(in the rows, 128 means zero)
One turn sends every row of this set to another row. A few are shown first. Where does it send the rows asked after them?
z_621: [156 122 121 116 140 131 149 121 149 134 113 124 170 86]
z_355: [160 134 128 118 138 136 138 119 128 122 79 110 116 103]
z_588: [139 139 132 152 130 144 126 124 133 131 114 147 136 111]
z_288: [135 138 122 109 129 134 134 118 166 142 113 145 113 97]
z_558: [151 127 125 139 135 129 144 119 135 129 72 111 114 102]
z_384: [126 123 114 151 126 124 146 144 127 140 106 130 161 106]
z_505: [145 128 122 139 136 124 151 120 129 130 72 113 111 103]
z_72: [109 138 122 111 144 122 170 122 125 122 97 137 130 123]
z_980: [134 121 107 116 135 118 160 131 142 152 125 107 149 83]
z_623: [135 140 123 109 133 131 142 114 160 136 108 157 115 102]
z_622: [128 122 117 151 124 126 142 144 130 142 109 125 162 103]
z_38: [130 119 124 88 134 128 143 114 127 131 121 100 128 107]
z_629: [141 128 110 146 145 118 155 97 128 137 108 103 119 121]
z_522: [120 127 121 98 129 131 142 122 171 123 106 110 140 118]
z_367: [122 141 120 152 132 132 143 128 121 139 117 148 124 114]
z_216: [151 127 118 147 138 127 145 121 152 134 139 137 149 98]
z_885: [143 115 119 135 121 131 126 139 164 146 115 135 146 107]
z_659: [121 118 103 135 124 116 151 142 146 155 119 138 129 112]
z_379: [145 120 132 88 138 135 138 107 132 117 111 115 143 110]
z_183: [155 129 119 145 147 125 150 92 132 126 99 115 132 124]
z_435: [131 135 124 98 132 130 148 125 130 138 121 85 138 107]
z_402: [140 128 111 147 137 120 152 124 147 143 144 131 140 98]
z_616: [139 121 113 136 131 123 150 131 147 136 104 164 148 118]
z_897: [127 138 124 152 125 139 126 133 134 146 126 128 124 106]
z_417: [154 125 119 146 141 128 138 97 140 135 109 94 128 116]
z_807: [139 133 144 111 138 144 130 119 152 113 94 125 152 113]
z_851: [108 129 113 98 131 122 160 123 160 126 105 117 131 123]
z_712: [148 133 121 118 134 129 142 125 126 133 88 96 105 99]
z_534: [129 139 119 98 142 121 172 117 115 126 107 117 142 120]
z_265: [130 122 122 88 141 124 158 107 117 121 111 122 132 116]
z_766: [126 139 117 109 130 127 144 118 158 144 115 148 107 99]
z_292: [109 132 125 111 129 132 138 134 147 141 116 92 123 105]
z_804: [152 137 135 98 139 138 144 114 133 119 104 111 159 114]
z_612: [144 130 112 147 142 119 159 119 142 135 137 146 145 102]
z_448: [130 123 118 150 126 128 142 142 129 139 105 131 166 105]
z_275: [148 136 120 118 140 126 155 119 117 125 80 115 108 106]
z_826: [122 131 120 99 135 129 155 116 163 113 97 130 144 126]
z_293: [145 128 122 139 134 126 146 123 134 133 75 105 109 100]
z_24: [139 125 108 117 146 116 176 121 130 137 110 138 157 95]

z_448 turns into z_384
z_885 turns into z_616
z_612 turns into z_402
And these:
z_435 turns into z_804
z_288 turns into z_623
z_522 turns into z_826
z_355 turns into z_275
z_367 turns into z_897
z_629 turns into z_417
z_980 turns into z_621
z_379 turns into z_265
z_292 turns into z_807
z_505 turns into z_293

One turn sends every row of this set to another row. A few are shown first. Where does it send the rows asked after them?
z_178: [122 132 143 135 126 120 121 127 133 146 126 155 142 136]
z_908: [137 158 145 119 137 115 120 141 127 138 147 123 146 144]
z_752: [144 120 91 124 131 126 139 136 141 145 136 135 161 155]
z_532: [139 151 146 116 137 113 128 144 124 138 153 122 141 140]
z_20: [169 123 135 122 128 108 131 116 112 155 136 128 140 132]
z_719: [129 132 98 149 125 138 106 124 133 118 147 138 134 152]
z_815: [141 115 133 108 149 126 110 126 130 128 137 127 138 124]
z_751: [132 138 101 138 133 159 108 141 127 124 146 129 140 155]
z_307: [141 106 98 148 133 114 144 135 131 142 118 123 138 139]
z_442: [141 127 148 139 127 140 102 122 96 157 146 123 138 134]
z_87: [145 150 114 155 111 132 138 129 113 137 132 118 125 168]
z_250: [153 143 117 147 129 146 138 145 105 150 141 92 139 145]
z_174: [139 109 118 129 144 155 130 128 131 152 154 99 158 146]
z_879: [125 98 115 148 122 139 131 115 115 138 121 110 128 151]
z_831: [142 134 152 141 126 142 98 127 103 153 143 124 145 135]
z_816: [129 113 111 140 141 141 111 153 112 120 151 108 155 148]
z_459: [130 105 121 136 115 135 153 106 120 147 129 114 138 153]
z_465: [167 128 132 127 120 108 124 114 112 157 132 128 139 130]
z_282: [139 113 130 109 143 125 109 123 124 130 142 123 131 118]
z_214: [146 142 108 137 109 120 148 145 113 133 131 130 162 161]
z_172: [155 138 98 140 135 123 133 135 147 149 151 126 158 156]
z_820: [119 137 138 138 122 118 116 122 125 151 124 152 138 136]
z_720: [144 111 118 130 135 136 134 139 112 150 151 90 158 160]
z_926: [136 142 123 148 108 137 131 120 102 126 152 109 131 167]
z_847: [122 120 105 139 120 162 124 128 117 130 116 130 140 135]

z_752 turns into z_751
z_820 turns into z_442
And these:
z_282 turns into z_532
z_847 turns into z_250
z_172 turns into z_719

One turn sends every row of this set to another row. A few are shown first. Where does it send the rows asked after them?
z_104: [117 118 138 133 162 156 142 122 152 141 123 115 115 129 116 112 112 107 133 135 132 109 145 123 130]
z_200: [143 127 121 113 131 127 117 110 129 127 137 136 107 144 121 113 117 141 123 117 118 144 151 100 130]
z_550: [129 147 117 108 140 108 124 116 112 142 104 116 127 130 134 108 131 133 130 120 142 142 119 129 123]
z_248: [119 117 120 141 130 139 124 112 137 107 126 128 131 115 138 140 143 116 129 117 147 104 132 133 101]
z_271: [111 138 141 155 132 152 139 130 130 134 127 116 126 111 121 106 121 123 144 121 130 108 161 143 143]
z_710: [131 150 124 118 132 137 123 129 113 147 118 128 120 136 128 102 124 129 113 131 141 159 123 138 149]
z_818: [120 115 135 152 138 163 139 136 125 134 135 116 112 122 89 124 113 124 122 122 116 105 142 119 154]
z_426: [126 125 117 134 146 143 128 133 134 151 115 95 127 112 106 154 130 115 94 127 131 123 115 130 120]
z_714: [117 132 143 146 126 130 122 139 143 83 126 119 141 146 105 144 130 123 136 121 127 128 140 136 136]
z_31: [142 140 101 128 121 129 131 144 90 126 133 124 125 123 116 123 155 142 121 111 121 126 121 134 127]
z_757: [130 126 145 154 107 118 123 118 135 122 110 113 129 106 106 125 112 135 115 97 118 122 119 126 129]
z_201: [143 119 109 102 138 127 131 114 118 116 126 122 115 148 117 131 125 142 117 107 116 128 117 103 121]
z_838: [122 146 131 142 155 122 111 151 146 124 136 110 139 140 107 146 146 108 130 136 130 118 144 137 118]
z_321: [108 138 158 135 137 111 121 149 136 119 117 108 130 145 91 136 115 119 110 139 118 120 124 127 130]
z_641: [136 136 104 117 130 139 130 147 105 122 149 144 110 128 128 114 141 137 104 135 117 117 138 131 131]

z_714 turns into z_838
z_104 turns into z_818
And these:
z_710 turns into z_200
z_757 turns into z_248
z_201 turns into z_31

One turn sends every row of this set to another row. A few are shown first. Where does it send the rows asked after them?
z_811: [142 153 119 137 106 152 143 137 124 130 137 101 127]
z_194: [136 150 121 136 112 157 139 124 117 140 130 99 131]
z_206: [142 134 136 136 102 111 124 111 103 125 124 140 115]
z_445: [105 125 145 117 137 146 138 136 143 140 122 148 124]
z_3: [123 141 127 132 128 165 144 138 131 147 129 107 134]
z_27: [108 125 148 110 135 141 139 144 143 126 125 147 120]
z_272: [139 115 109 151 135 142 130 142 117 119 135 143 127]
z_39: [137 123 115 134 131 152 134 137 114 109 151 151 123]
z_36: [125 149 134 109 130 153 121 118 120 108 143 134 101]
z_361: [136 117 110 158 138 135 121 139 122 129 116 128 121]
z_114: [143 135 133 126 99 121 126 110 95 122 127 128 114]
z_462: [111 139 134 125 131 166 145 138 144 143 128 132 132]
z_758: [133 119 143 118 110 114 124 118 101 121 124 148 111]
z_861: [114 122 152 110 127 118 127 134 130 120 118 151 111]
z_295: [127 147 126 130 119 164 146 149 139 137 133 110 127]
z_473: [111 125 138 124 138 159 143 146 138 146 127 128 131]
z_365: [149 147 120 145 96 130 130 125 108 123 123 113 124]
z_850: [131 137 125 117 129 156 130 128 115 104 154 147 113]
z_305: [144 136 132 135 98 110 122 120 106 118 117 127 114]
z_35: [132 119 138 119 108 105 127 125 114 114 117 143 107]
z_291: [127 151 124 136 116 169 145 131 131 142 133 116 135]
z_437: [111 112 147 116 138 142 137 143 132 139 124 148 123]
z_404: [121 152 135 115 133 146 111 116 125 117 124 120 95]
z_970: [109 118 143 111 131 141 138 150 143 129 119 144 115]
z_521: [117 113 144 111 122 118 130 138 129 120 114 151 109]
z_490: [119 109 150 114 126 123 129 131 116 128 123 156 114]
z_195: [142 154 120 143 102 153 139 121 115 136 134 114 131]
z_501: [144 148 123 134 99 138 131 113 101 129 129 108 122]
z_197: [130 127 146 120 111 106 121 124 115 117 114 144 107]
z_709: [127 121 146 124 117 108 124 117 114 126 118 154 113]
z_429: [113 131 136 119 130 160 143 155 146 137 127 127 123]
z_829: [126 145 121 134 118 166 149 145 136 132 133 116 137]
z_685: [145 133 128 129 98 110 130 119 106 114 125 125 112]
z_705: [112 135 135 119 132 161 148 148 145 131 132 132 131]
z_868: [148 147 125 143 96 130 131 113 103 129 129 123 123]
z_716: [141 150 115 144 104 153 142 136 121 128 130 108 133]
z_117: [150 147 120 137 97 129 136 124 110 120 132 109 121]
z_267: [129 129 119 149 139 133 111 130 127 132 105 116 110]
z_571: [123 143 128 131 138 137 108 120 128 128 108 113 100]
z_901: [111 118 151 117 131 123 131 127 131 132 118 157 117]

z_861 turns into z_365
z_501 turns into z_473
And these:
z_117 turns into z_429
z_267 turns into z_39
z_868 turns into z_462

